0: [25  0 27  0  9  0 14 43 14  5 40 59  0  5 15  9 48  5  0  0  0  7 52 29]
1: [ 0 43 60 66 33 16 56  3  0  0  9 19 18 48 80 20  0  0 59  3 12  0 53 35]
2: [ 2 73  0  2 13 69  0 26 26 31  0  0 50 32 20 38  0 18 17 44 26 65  0 14]
3: [17 49 26 33  9 51  0 37  3 26  0  0 38 25 44  6  0  0  6 51 36 24 28 15]
4: [ 6 67  0 20 43 67  0 48 24 21  0  0 68 26  4 44 17  2  8 45 12 45  0  6]
5: [  0  32  51  37  13   2  74   0   0  32   0   0   0 103  85  19   0  50
  94  41  85   0   0  63]
6: [ 9  0 21 40 64  0 28 35 10  0 22 50  0 22  2 15 39 14 12  0  0  4 40 19]
7: [34  0 29  0  0 16 11  8 44 51 25 14  0 23 20 15  0 19 27  0 37 21  3 25]
8: [41  0 31 43  0  2 13 19 41 52  0 12  0  1 21  0 68 67 11 15 33 30 16 37]
9: [ 0  8 30  0 51  0 42  5  7  0 56 49  0 57  0 51  0  0 64  0  0  0 58 19]
10: [67  0  0  0  0 35 14 32 42 37 17 20 23  0  8 26 22 30  0 42 44 50  4  5]
11: [ 4  0 29  9 33  0 67  0  3 11 19 57  0  0 17  0 23 40 17  0  0  0 54 65]
12: [25  5  9 15  2 14 17  8 51 65  4  0  4 32  8 10 28 42 18  0 16 26  0 28]
13: [32 24 24  5  0 45 28 42 18 26  0  0 23  8 42  0 34 42  4 57 50 40 14 10]
14: [  0  15  31   0   0   0  70   0   0  32   0   0   0   4  75   0  65 127
  19  10  71   0   0 103]
15: [11  0 56 21 13  0 37 11  8  8 32 54  0  5 14  0  0 27 22  0  0  0 34 36]
16: [17  0 21  0 12  0 18  0 48 70  1  0  0 50 15  5 15 56 36  0 66 11  7 67]
17: [20 71 40 21 13 39 32 45  0  0 53 28 56  0 32 28 22  0 15 26  0 11 49  0]

[ 8 44 17  9  1 47  0 26 22 35  0  0 25 32 57  0 47 50  0 37 12 31  0 22] : 13 3 2 12 8
[15  0 33 27  0 16  5  0 40 55 26  7  0 56 29 18  4 15 45  0 46 11  9 26] : 7 12 16 15 8
[ 0 15 56 33 42  0 93  0  0  0  0 14  0 66 89  0 44 56 71  0 56  0 57 97] : 5 1 14 11 16
[ 33  40  30 126  72  40  37  58   0   0  12  34  57   0  19  34  45   0
   0  56   2  19  51   0] : 17 6 3 4 1
[37  0 29 20  0 23  0 17 52 63 14  0 12 29 36 18  0 17 25 20 34 45  0 19] : 7 12 10 16 13
[28 67 19 71 53 40 11 36  0  0 34 26 57  0  2 41 65  0  0 64  0  4 49  0] : 17 4 3 6 0
[11 24 13  0 45  0 36 25 14  0 40 46 10 33  0 38 37  0 24  0  0  2 42 15] : 6 9 0 15 11
[51  6  0 16 15 33  0 29 59 43 22 20 26 11  0 43 58 16  0 35 33 54  0  0] : 10 12 13 7 8
[ 4  5  1  4 15 25  0  5 35 44 42  2 17 48  0 44  0  0 56 23 36 21  0 13] : 7 12 16 10 2
[58  0 19 43 21  2 12 46 21  0 53 63 19  0  0 21 35 13  0 32  4 14 39  0] : 0 6 15 10 17
[ 0  0 75 14  6  0 70  0  0 16 45 57  0  0  9  0 77 69 68  0 15  0 12 60] : 11 15 8 0 6
